Here are some rows, each followed by its group. Rows of different groups can look alike.
[ 0.56 -0.31 -0.62  0.76  0.63  0.12  0.8   0.82 -0.92  1.07 -1.05 -0.68
  0.9   0.35  1.04  1.33  0.97 -0.91  0.73 -0.88  0.71 -1.06  0.78  0.22] d
[-0.93  0.74  0.8  -0.34  0.36  0.34 -0.8  -1.11  0.83 -1.04  0.23 -0.09
  0.07  0.32 -1.33 -0.79 -0.46  0.33  0.4   0.21 -1.07  0.48  0.03 -0.54] e
[ 0.69 -0.86 -1.26  0.09  0.55  0.07  1.09  1.18 -1.15  1.43 -0.37 -0.54
  0.76  0.55  1.5   1.31  1.11 -0.54  0.42 -1.    1.01 -1.31  0.54 -0.06] d
[-1.31  0.78  0.48  1.89  0.97 -0.44 -1.03  0.72  0.21 -0.68 -1.36 -0.29
  0.55 -0.16 -0.64  1.19  0.09 -1.52  0.69 -1.18 -0.94 -0.34  0.87 -0.17] f
[-2.28  1.4   1.95  0.81 -0.54 -1.78 -2.02  0.49  1.56 -1.83 -0.02  1.13
 -0.49 -0.99 -0.41  0.17 -2.11 -1.23 -0.42  0.17 -1.46  1.67 -0.6   1.14] g
[ 0.76 -1.12 -0.37 -1.15 -0.28  0.81  1.08 -0.96 -0.9   0.84  0.22 -0.5
 -0.33  0.18 -0.03 -0.64  0.85  1.19 -0.16  0.27  2.3  -0.29 -0.12 -0.77] h
[ 0.09 -0.14  0.8  -1.46 -1.3  -0.68 -0.29 -0.89  0.44 -0.23  1.8   1.04
 -1.4  -1.14 -0.34 -1.64 -1.17  1.41 -1.06  1.69 -0.16  1.38 -1.39  0.43] g
[ 0.16 -0.67 -0.97 -0.91  0.76  1.1   0.89  0.52 -1.28  0.73  0.25 -1.23
  1.22  1.16  0.41  0.6   0.77  0.    0.43 -0.68  0.34 -1.42  0.85 -1.12] i
[ 0.73  0.26 -1.15 -0.27 -0.26 -0.48 -0.58  1.13  0.95 -0.1   1.25  0.88
 -0.5  -0.18  1.39 -0.59 -1.03  0.99 -0.83  0.56 -0.51  0.15 -0.55  0.77] j
[ 1.4  -0.73 -0.75  1.04  0.34 -0.14  1.17  0.44 -0.89  0.83 -1.37 -0.37
  0.13 -0.23  0.    0.69  1.49 -0.46  0.16 -0.26  0.36 -0.33  0.7   0.41] f
[ 0.9   0.    0.23 -0.9  -1.56 -0.93 -0.04 -0.24  0.71 -0.15  1.42  1.31
 -1.72 -1.41  0.61 -1.41 -1.34  0.92 -1.47  1.66 -0.24  1.32 -1.69  1.36] g
[-0.84  0.37  0.1   0.64  1.29  0.31 -0.05  0.67 -0.43  0.01 -0.85 -0.72
  1.22  0.77 -0.1   1.38  0.7  -1.34  1.13 -1.22 -0.41 -1.14  1.28 -0.8 ] f
[ 0.74 -1.45 -1.43  1.94 -0.23 -0.52  1.27  2.19 -1.23  1.34 -1.49  0.13
  0.33 -0.41  1.41  1.38  0.75 -0.52 -0.59 -1.11  1.09 -1.11  0.28  0.12] f
[ 0.06  0.27  1.07  0.76 -0.45 -0.46  0.02 -1.19  0.85 -0.54 -0.78  0.72
 -0.95 -0.96 -1.38 -1.04  0.13  0.59 -0.49  0.56  0.17  0.87 -0.58  0.22] e
[ 0.53 -0.62 -0.03 -0.81 -0.09  0.99  1.04 -1.44 -0.8   0.79  0.4  -0.45
 -0.13  0.1  -0.22 -0.58  1.01  1.02  0.11  0.25  1.99 -0.11 -0.03 -0.59] h
[ 1.23 -0.61 -0.96 -1.42 -1.87 -0.35  0.22  0.15  0.55  0.14  1.77  1.24
 -1.17 -0.79  1.02 -1.88 -1.    2.03 -1.74  1.71  0.21  1.08 -1.64  1.18] i
[ 1.03 -0.3  -0.34 -0.33 -1.44 -0.48  0.41  0.22  0.33  0.26  0.99  1.12
 -0.97 -0.91  0.55 -1.51 -0.64  1.49 -1.14  1.18 -0.15  0.69 -1.33  0.84] i
[ 0.84 -2.28 -1.86 -0.61 -0.94  0.69  1.65  1.86 -1.91  1.7   0.21 -0.24
  0.57  0.07  1.97  0.53  0.74  0.37 -0.89 -0.98  1.45 -1.37  0.17 -0.55] d
[ 1.31 -0.76 -0.68  1.19  0.41  0.09  1.28  0.35 -1.01  1.09 -1.56 -0.44
  0.37 -0.29  0.33  0.98  1.54 -0.72  0.06 -0.34  0.39 -0.5   0.82  0.28] f
[-0.71  1.66  0.68 -1.61 -0.38 -0.85 -1.83  0.01  1.48 -1.18  2.07  0.92
 -0.25  0.18  0.17 -0.86 -2.02  0.91 -0.47  1.2  -1.7   1.27 -1.11  0.57] g
[ 0.04 -0.94  0.61  0.35  0.86  0.89  1.08 -0.86 -1.2   0.81 -1.68 -1.09
  0.63  0.25 -0.43  0.97  1.79 -0.76  0.8  -0.81  1.5  -0.76  0.85 -0.93] d
[-0.79  1.17  0.48 -0.85  0.75  0.21 -1.05 -0.8   0.92 -1.    0.42  0.06
  0.15  0.62 -0.77 -0.56 -0.76  0.21  0.75  0.42 -0.77  0.18  0.12 -0.47] e
[-0.76  0.4   1.31  1.85  2.1   0.65  0.07 -1.02 -0.57 -0.21 -2.6  -1.56
  1.14  0.46 -1.31  1.91  1.87 -2.55  1.8  -1.9   0.39 -0.84  1.98 -0.83] d
[ 0.87 -1.74 -1.66 -0.87 -0.74  0.89  1.41  0.61 -1.74  2.1   0.23 -0.5
  0.4   0.46  1.67  0.23  1.    1.12 -0.64 -0.87  2.54 -1.05  0.17 -0.87] d
[-1.47  1.43  2.32  0.44 -0.74 -1.53 -1.66 -1.19  1.69 -1.89 -0.12  0.84
 -0.78 -1.1  -1.55 -0.75 -1.44 -0.49 -0.46  1.03 -1.14  2.32 -0.99  0.95] g
[-0.43  0.92  0.15 -0.02  0.9   0.54 -0.64 -0.44  0.23 -0.55  0.32 -0.39
  0.65  1.   -0.13  0.07 -0.17 -0.04  0.75 -0.42 -0.8  -0.35  0.3  -0.33] j
[-0.95  0.09  1.57 -0.84 -1.22 -0.83 -0.33 -1.3   0.63 -0.38  0.66  0.88
 -1.1  -0.74 -0.77 -1.07 -1.31  0.87 -0.47  0.68  1.06  1.23 -1.23  0.18] g
[-1.36  0.68  0.48  0.    0.9   0.03 -1.09 -0.04  0.54 -0.7   0.36 -0.36
  0.61  0.59 -0.73  0.06 -0.59 -0.48  0.45 -0.6  -1.07  0.04  0.3  -0.57] e
[-0.88 -0.06  1.05  1.68  1.85  0.69  0.26 -0.9  -1.04  0.12 -2.51 -1.43
  1.28  0.61 -1.14  1.85  1.77 -2.3   1.62 -1.51  0.3  -1.01  1.65 -1.26] d
[ 1.3  -0.92 -1.12 -0.02 -1.09 -0.22  0.8   0.32 -0.18  0.78  0.7   0.54
 -0.9  -0.32  1.   -0.77  0.14  1.14 -1.17  0.72  0.84 -0.05 -0.67  0.55] h
[ 0.27  0.19  0.97  0.22 -0.51 -0.34  0.14 -1.5   0.87 -0.54 -0.3   0.89
 -1.13 -0.66 -1.07 -1.13 -0.09  0.82 -0.35  0.92  0.8   0.91 -0.6   0.24] j
[ 1.01 -1.28 -1.33 -0.01  0.21  0.44  1.1   1.34 -1.26  1.66 -0.37 -0.45
  0.43  0.3   1.43  1.16  0.91 -0.44  0.32 -0.69  1.35 -1.44  0.45 -0.04] d
[-1.83  0.89  0.69  2.44  0.41 -1.35 -1.52  1.28  0.92 -1.12 -1.53  0.32
  0.34 -0.42 -0.55  1.08 -0.92 -1.89  0.36 -1.14 -1.34  0.14  0.14  0.17] e
[ 0.82 -1.48 -1.14  1.01 -0.58 -0.32  1.51  2.04 -1.48  1.55 -0.96 -0.35
  0.53 -0.21  1.41  1.43  0.83 -0.5  -0.61 -1.25  1.09 -1.23  0.17  0.  ] i
[ 0.8  -1.47 -1.33  0.12 -0.68 -0.18  1.17  1.48 -1.21  0.98 -0.11  0.29
 -0.14 -0.71  1.07  0.55  0.48 -0.12 -0.61 -0.49  1.25 -0.6  -0.12  0.23] f
[ 1.17 -0.58 -0.88 -1.14 -1.69 -0.34  0.36 -0.18  0.29  0.23  1.44  1.19
 -1.33 -0.62  1.13 -1.97 -0.98  2.04 -1.69  1.43  0.18  0.73 -1.56  0.69] i
[ 0.07  0.38  1.2   0.05 -0.49 -0.18 -0.11 -1.9   0.74 -0.22 -0.19  0.74
 -1.15 -0.5  -1.51 -1.17  0.14  1.19 -0.25  1.14  1.46  1.04 -0.92  0.04] j
[-1.13  1.4   1.43  0.74  1.53  0.17 -0.94 -1.29  0.55 -0.66 -1.03 -0.67
  0.63  0.69 -0.98  0.58  0.42 -1.26  1.33 -0.39 -0.12  0.24  0.65 -0.44] h
[-0.1   1.02  0.28  0.21  0.81 -0.11 -0.81  0.01  0.7  -0.64  0.13  0.
  0.15  0.41 -0.1  -0.03 -0.53 -0.25  0.63  0.09 -1.03  0.02  0.27  0.46] j
[-1.1   0.52  1.67 -0.79 -0.97 -0.8  -1.   -1.38  1.14 -0.97  1.05  1.07
 -1.13 -0.73 -1.09 -1.01 -1.6   0.97 -0.53  0.96  0.32  1.67 -1.43  0.26] g
[-0.7   0.58  0.98 -0.09  0.96  0.48 -0.63 -1.03  0.61 -0.91 -0.46 -0.35
 -0.03  0.19 -1.25 -0.3  -0.17 -0.27  0.75  0.04 -0.34  0.39  0.04 -0.54] f
[-1.59  1.42  1.06  1.79  0.42 -0.68 -1.45  0.06  1.31 -1.51 -1.27  0.22
 -0.11 -0.52 -1.16  0.29 -0.47 -1.21  0.32 -0.75 -0.68  0.75  0.26  0.51] j
[-1.    1.07  0.86  1.19  1.6   0.21 -0.7  -0.01  0.23 -0.77 -1.42 -0.84
  0.97  0.31 -0.68  1.04  0.47 -1.95  1.12 -0.98 -0.92 -0.61  1.06 -0.07] f
[-0.86 -0.56  0.32  0.96  1.42  0.87  0.34 -0.39 -1.09  0.63 -1.69 -1.61
  1.07  0.87 -0.56  1.47  1.46 -1.2   1.14 -1.66  0.69 -1.58  1.14 -1.62] d
[-0.7  -0.09  0.9  -0.68  0.53  1.19  0.17 -1.15 -0.64  0.06 -0.25 -1.03
  0.28  0.72 -1.   -0.2   0.89  0.11  0.97 -0.65  0.98 -0.27  0.71 -1.23] h
[ 0.87 -0.33 -0.4  -0.78 -1.61 -0.85 -0.05  0.    0.49 -0.01  1.32  1.28
 -1.59 -1.12  0.59 -1.44 -0.91  1.19 -1.47  1.68 -0.15  1.12 -1.51  1.25] g
[-0.97  0.53  2.14 -0.2  -1.01 -0.95 -0.86 -1.83  1.04 -0.82  0.11  1.1
 -1.13 -1.31 -1.17 -0.81 -0.84  0.2  -0.52  1.25  0.98  1.78 -0.97  0.62] g
[ 1.32 -0.21 -0.05  0.18 -1.08 -0.66  0.14 -0.31  0.48 -0.23  0.69  0.91
 -1.13 -1.2  -0.03 -1.24 -0.13  0.97 -0.82  1.25 -0.57  1.3  -0.82  1.31] i
[ 1.32 -0.66 -0.77  0.02 -1.01 -0.41  0.75  0.07 -0.16  0.67  0.24  0.65
 -0.77 -0.62  0.99 -0.54  0.29  0.72 -1.18  0.75  0.94  0.54 -0.46  0.71] h
[-0.85  0.88  1.01  0.3   0.44 -0.15 -0.58 -1.37  0.67 -1.1  -0.36  0.16
 -0.35 -0.08 -1.96 -0.86 -0.18  0.43  0.11  0.15 -0.41  0.4  -0.11 -0.47] e
[-1.08  0.43  0.09  1.65  0.99  0.18 -0.33  0.23 -0.4  -0.23 -1.61 -0.77
  1.3   0.61  0.22  1.85  0.84 -2.03  1.12 -1.95  0.25 -0.41  1.5  -0.68] d
[-0.31  1.47  0.53 -1.77 -0.62 -0.55 -1.38  0.2   1.56 -0.86  2.64  0.95
 -0.54  0.14  0.6  -1.21 -2.15  0.96 -0.65  1.52 -1.62  1.07 -1.32  0.7 ] g
[ 1.31 -0.93 -1.05 -1.15 -1.48  0.05  0.49  0.4  -0.05  0.56  1.15  0.9
 -0.96 -0.53  1.25 -1.03 -0.19  1.52 -1.11  0.98  0.85  0.13 -0.89  0.59] e
[ 0.1   0.65 -0.5   0.04 -0.13 -0.72 -0.79  1.82  0.54 -0.36  0.74  0.56
  0.22 -0.22  1.12  0.03 -1.26 -0.12 -0.43 -0.01 -1.96  0.23 -0.53  0.88] e
[ 0.64 -2.37 -1.9   0.97 -0.81 -0.41  1.58  2.94 -1.88  1.85 -0.97 -0.06
  0.76 -0.34  2.32  1.4   0.49 -0.34 -1.09 -1.78  1.49 -1.32 -0.07 -0.05] i
[-1.02  0.57  0.29 -0.4   0.79  0.85 -0.74 -0.84  0.11 -0.71 -0.06 -0.61
  0.57  0.99 -0.9   0.13 -0.05  0.12  0.66 -0.26 -0.5  -0.04  0.48 -1.14] f
[-1.19  1.17  0.91  0.47  0.12 -0.33 -1.11 -0.94  1.1  -1.48 -0.26  0.17
 -0.19  0.09 -1.63 -0.66 -0.67  0.07  0.22  0.13 -0.71  0.42 -0.01 -0.05] j
[-1.56  1.84  2.63  0.64 -0.31 -1.46 -1.48 -1.27  1.78 -2.07  0.01  0.93
 -0.83 -1.05 -1.68 -0.79 -1.59 -0.58 -0.13  0.93 -1.71  2.13 -0.86  0.91] g
[ 0.94 -0.44 -0.18 -0.07 -1.46 -0.35  0.45  0.02  0.33 -0.18  0.69  0.92
 -1.26 -0.84  0.18 -1.5  -0.8   0.93 -0.87  0.89 -0.24  0.85 -1.04  1.03] i
[-0.44  0.7   0.13 -1.07  1.56  1.42 -0.1  -1.2  -0.17 -0.18  0.83 -1.13
  1.02  1.57 -0.92 -0.14  0.27  0.19  1.49 -0.33 -0.31 -0.73  0.96 -1.37] j
[ 0.83 -1.23 -0.88  0.78 -0.24  0.16  1.53  1.39 -1.45  1.49 -1.04 -0.49
  0.53 -0.3   1.15  1.23  1.16 -0.79 -0.42 -1.03  1.22 -0.98  0.31 -0.02] i
[ 1.22 -0.44 -0.93 -1.18 -1.92 -0.37  0.37  0.07  0.63  0.26  1.48  1.14
 -1.3  -0.7   0.86 -1.83 -1.04  2.16 -1.57  1.7   0.3   0.76 -1.66  0.87] i
[ 0.79 -1.49 -1.38  2.1  -0.3  -0.58  1.68  2.31 -1.27  1.43 -1.76 -0.06
  0.38 -0.53  0.95  1.46  0.92 -0.79 -0.89 -1.03  0.97 -1.17  0.22  0.32] f
[ 1.13 -2.02 -1.51 -0.9  -0.69  0.94  1.56  0.72 -1.79  2.2   0.41 -0.56
  0.38  0.39  1.68  0.19  1.2   0.92 -0.6  -0.57  2.46 -1.16  0.17 -0.89] d
[ 0.79 -1.61 -1.11  0.58 -0.12 -0.3   1.58  1.96 -1.62  1.29 -0.74 -0.04
  0.36  0.14  1.47  1.13  0.53 -0.6  -0.36 -1.01  1.09 -1.35  0.42 -0.12] i
[ 0.28 -0.58 -1.17 -0.01  0.87  0.5   0.68  1.42 -0.98  0.99  0.02 -0.7
  0.92  0.86  1.57  1.23  0.39 -0.57  0.44 -0.82  0.3  -1.47  0.49 -0.39] d
[-2.05  2.11  2.35  1.79 -0.46 -2.3  -2.12  0.11  2.11 -2.48 -0.5   1.22
 -0.75 -1.59 -0.9   0.17 -1.78 -1.6  -0.11  0.75 -1.92  2.1  -0.63  1.76] g
[ 1.   -0.09  0.18 -0.04 -1.12 -0.61  0.08 -0.47  0.57  0.06  0.58  0.85
 -1.53 -1.38  0.25 -0.92 -0.12  0.7  -0.64  1.51 -0.1   1.08 -1.08  1.4 ] g
[ 0.95 -2.34 -1.83 -0.74 -0.88  0.61  1.4   1.61 -1.92  1.73  0.35 -0.38
  0.56  0.17  1.8   0.37  0.47  0.5  -0.94 -0.95  1.33 -1.21 -0.01 -0.58] d
[ 0.51  0.22 -1.01 -0.18 -0.33 -0.51 -0.49  1.02  0.64 -0.08  1.2   0.61
 -0.43  0.04  1.43 -0.48 -1.08  0.77 -0.64  0.53 -0.73 -0.15 -0.49  0.81] j
[-0.84  0.96  1.39  0.5  -0.06 -0.32 -0.37 -1.49  0.96 -1.09 -1.07  0.14
 -0.68 -0.58 -2.18 -0.73  0.1   0.17  0.44  0.46  0.29  0.85 -0.09 -0.25] e
[ 0.92 -2.11 -1.53 -0.94 -0.76  0.86  1.49  0.86 -1.83  2.06  0.25 -0.61
  0.48  0.38  1.81  0.59  0.89  0.8  -0.61 -0.56  2.41 -1.28  0.06 -0.82] d
[-0.29  0.22  1.47 -0.61 -1.32 -0.9  -0.14 -1.27  0.5  -0.43  0.39  1.21
 -1.49 -1.23 -0.63 -0.62 -0.81  0.6  -0.91  1.19  0.97  1.52 -1.09  0.65] g
[ 1.35 -1.41 -1.1  -0.66 -0.27  0.99  1.55  0.39 -1.89  1.52  0.33 -0.69
  0.31  0.32  1.08  0.2   1.03  0.6  -0.03 -0.29  0.71 -0.94  0.41 -0.49] d
[-1.04  0.66  0.36  1.68  1.81  0.4  -0.32 -0.22 -0.04 -0.27 -1.82 -1.17
  1.29  0.66 -0.62  1.81  0.98 -2.02  1.1  -1.39  0.06 -0.47  1.51 -0.55] h
[ 0.35 -0.55 -0.2  -1.34 -0.51  0.82  0.53 -0.51 -0.15  0.08  1.07 -0.14
 -0.55  0.04 -0.62 -1.22  0.17  0.93 -0.27  0.59  0.14  0.21 -0.2  -0.28] f
[ 0.93 -2.03 -1.36 -0.94 -0.72  0.78  1.77  0.51 -1.79  2.13  0.56 -0.62
  0.56  0.34  1.65  0.45  1.08  0.84 -0.42 -0.69  2.56 -1.32  0.05 -0.88] d
[-0.7   0.74  0.6   0.14  0.99  0.76 -0.78 -1.35  0.68 -0.95 -0.1  -0.38
  0.34  0.44 -1.37 -0.49 -0.22 -0.19  1.12  0.02 -1.1   0.1   0.17 -0.39] f
Which 4 groups are nearest to each row below, nearest first, going by the distance to the centre of the group?
[-1.07  0.56  0.27 -0.14  1.02  1.06 -0.42 -0.6  -0.2  -0.22 -0.49 -1.13
  1.22  1.5  -0.76  0.81  0.49 -0.54  1.26 -0.98 -0.13 -0.59  1.23 -1.33] -> f h j e
[-0.99  0.43  0.35 -0.75  1.06  1.31 -0.17 -1.06 -0.29 -0.45  0.34 -1.31
  0.68  0.94 -1.3   0.06  0.42 -0.3   1.53 -0.32 -0.36 -0.19  1.01 -1.25] -> h f j e
[ 0.72 -0.82 -0.67  0.49 -0.88 -0.35  0.58  1.06 -0.72  0.75 -0.46  0.23
 -0.31 -0.8   0.76  0.06  0.58 -0.03 -0.61 -0.05  0.91 -0.11 -0.24  0.64] -> i f h d
Which 3 groups are nearest to each row below, nearest first, going by the distance to the centre of the group?
[-0.61  1.53  0.73 -0.84 -0.29 -1.2  -1.72  0.7   1.43 -1.38  1.63  0.96
 -0.69 -0.5   0.4  -0.35 -1.86 -0.22 -0.44  1.18 -2.39  1.57 -0.86  1.75] -> g e j
[ 0.55 -1.55 -1.63 -0.3  -0.13  0.41  1.1   1.38 -1.32  1.23 -0.07 -0.4
  0.64  0.17  1.02  0.93  0.94 -0.08 -0.26 -0.74  1.01 -1.23  0.28 -0.62] -> d i f
Group g spreads out most along one direction. Which 3 other groups' directions of most spread are closest to that one, closest first?
e d h
Which 3 groups are nearest to each row below, nearest first, going by the distance to the group's nearest row?
[-1.12 -0.29  0.23  1.09  1.68  0.9   0.09 -0.36 -1.01  0.29 -1.67 -1.32
  1.62  0.95 -0.82  1.72  1.15 -1.51  1.36 -1.71  0.15 -1.55  1.62 -1.63] -> d h f
[ 0.64 -0.87 -0.13  1.05 -0.03 -0.31  1.23  0.85 -0.83  0.95 -1.75 -0.47
  0.24 -0.73  0.88  1.76  1.6  -1.82  0.15 -0.68  1.15 -0.5   0.9   0.51] -> f i d
[-1.09  0.3  -0.06 -0.36  1.23  0.96 -0.62 -0.47 -0.59  0.   -0.09 -1.08
  1.3   1.47 -0.28  0.77  0.25 -0.45  1.13 -1.29 -0.22 -0.86  1.12 -1.49] -> j f h
[ 0.22 -0.12  0.14  3.01 -1.64 -2.44 -0.01  2.04  0.75 -0.32 -1.53  1.84
 -1.43 -2.55  1.21  0.23 -0.83 -1.07 -1.62  0.13 -0.24  1.26 -1.19  2.65] -> g i e
[-0.99  0.   -0.11 -0.69  1.81  1.87  0.03 -0.62 -0.97  0.39  0.06 -1.94
  2.13  1.86 -0.89  0.63  0.84 -0.65  1.48 -1.29 -0.49 -1.33  1.65 -2.04] -> j d i
[ 1.02 -0.73 -0.25 -0.76 -0.73  0.73  1.11 -0.99 -0.58  0.88  0.48  0.05
 -0.15  0.03  0.17 -0.85  0.54  0.83  0.07  0.49  1.76 -0.13 -0.55  0.01] -> h f e
[-1.4   1.65  1.52 -0.95 -0.42 -0.61 -1.92 -0.8   1.69 -1.8   1.39  0.7
 -0.37 -0.42 -1.4  -1.27 -2.35  0.58 -0.39  0.73 -2.33  1.75 -1.    0.19] -> g j e
[ 0.71 -1.15 -0.77  1.38 -0.39 -0.49  1.02  1.28 -0.69  1.02 -1.49 -0.01
  0.03 -0.69  0.47  1.03  0.96 -0.43 -0.48 -0.65  0.74 -0.66  0.2   0.69] -> f i d
[-0.61  0.37  0.45  0.22  1.8   1.41  0.2  -1.06 -0.77  0.25 -1.6  -1.65
  1.34  1.65 -1.04  1.46  1.56 -1.3   1.69 -1.42 -0.1  -1.05  1.67 -1.57] -> d h f
[ 0.47 -0.42 -0.07  0.21 -0.58 -0.22  0.84  0.69 -0.59  0.4  -0.17  0.21
 -0.69 -0.99  0.2  -0.16  0.43 -0.37 -0.52  0.21  0.77 -0.11  0.09  0.57] -> h f i
[ 1.18 -0.33  0.27 -0.26 -1.4  -1.03  0.05 -0.12  0.56 -0.34  0.94  1.11
 -1.58 -1.32  0.21 -1.03 -0.61  0.94 -1.16  1.6  -0.09  0.89 -1.46  1.43] -> g i h
Which 3 other groups have their centres nearest to the centre of group g, nearest first?
e j i
Which 3 other groups have their centres nearest to the centre of group f, nearest first?
h d j
Which 3 other groups have their centres nearest to the centre of group e, nearest first?
j h f
Which 4 groups are nearest to each row below, nearest first, going by the average distance to the group's rows?
[-1.11  0.85  2.06 -0.37 -1.16 -1.04 -1.17 -1.44  1.35 -1.07  0.67  1.13
 -1.13 -0.95 -1.23 -1.02 -1.49  0.6  -0.52  1.15  0.38  1.97 -1.26  0.6 ] -> g e j h
[-1.18  1.22  2.12 -0.16 -0.83 -0.93 -1.5  -1.74  1.63 -1.35  0.25  1.2
 -1.02 -1.05 -1.33 -0.88 -1.44  0.17 -0.15  1.17  0.08  2.05 -1.08  0.39] -> g e j h
[-1.54  1.38  2.24  0.41 -0.54 -1.36 -1.72 -1.12  1.62 -1.96  0.02  0.93
 -0.7  -1.18 -1.45 -0.9  -1.85 -0.48 -0.4   0.86 -1.45  2.08 -0.92  0.86] -> g e j f
Which 4 groups are nearest to each row below, nearest first, going by the distance to the group's nearest row?
[-1.43  1.41  1.03 -0.91 -0.29 -0.52 -2.09 -0.64  1.55 -1.41  1.37  0.9
 -0.31  0.09 -0.47 -0.61 -1.81  0.47 -0.18  0.64 -1.24  1.24 -0.67  0.35] -> g e j f
[-1.72  0.57  0.71  2.33  0.51 -1.25 -1.58  1.48  0.73 -1.14 -1.64  0.51
  0.61 -0.25 -0.07  1.22 -1.37 -1.72  0.16 -1.54 -1.41  0.22  0.17  0.22] -> e f j g
[-1.46  1.27  0.78  1.42  0.31 -0.84 -1.29 -0.08  1.28 -1.36 -0.72  0.21
 -0.02 -0.27 -1.16 -0.13 -0.74 -0.71  0.1  -0.38 -1.08  0.47  0.08  0.32] -> j e f g
[ 1.6  -1.08 -0.77 -0.3   0.38  0.68  1.67 -0.34 -1.01  0.97 -0.17 -0.71
  0.14  0.37 -0.25  0.01  1.49  0.42  0.2   0.24  0.17 -0.79  0.46 -0.12] -> d f h i
[-1.18  0.75  0.44  1.48  0.93 -0.34 -0.81  0.64  0.26 -0.73 -1.26 -0.55
  0.93  0.17 -0.53  0.97 -0.07 -1.65  0.88 -1.04 -0.86 -0.27  1.02 -0.51] -> f d h e
[ 1.53 -1.54 -1.6  -0.27 -0.11  0.51  1.51  0.56 -1.12  1.18 -0.2  -0.3
  0.16  0.42  0.39 -0.1   1.11  0.89 -0.46 -0.37  0.71 -1.09  0.68 -0.25] -> d f i h
Which 3 other groups have their centres nearest to the centre of group h, nearest first?
f j e
Which 3 groups are nearest to each row below, nearest first, going by the average distance to the group's rows?
[ 0.65 -1.24 -1.24  0.02 -0.92 -0.12  1.16  1.63 -0.92  1.1  -0.19  0.1
 -0.12 -0.45  1.02  0.33  0.22  0.4  -0.96 -0.21  1.27 -0.55 -0.14  0.33] -> i d f
[ 0.04  0.65 -0.38 -0.3   0.42 -0.05 -0.6   0.39  0.35 -0.33  0.62  0.13
  0.18  0.54  0.44 -0.18 -0.64  0.51  0.14  0.23 -0.79 -0.01 -0.19  0.13] -> j e f
[-0.16  1.27 -0.03 -1.1  -0.67 -1.3  -1.08  1.32  1.42 -1.04  2.08  1.36
 -0.83 -0.82  1.04 -0.7  -1.85  0.24 -0.81  1.33 -2.35  1.27 -0.99  1.67] -> g j e
Group i spreads out most along one direction. Which 3 other groups' directions of most spread are closest to that one, closest first?
j h f
Which 3 other groups have their centres nearest to the centre of group d, nearest first?
f h i
Group d spreads out most along one direction. Which 3 other groups' directions of most spread are closest to that one, closest first?
e h g
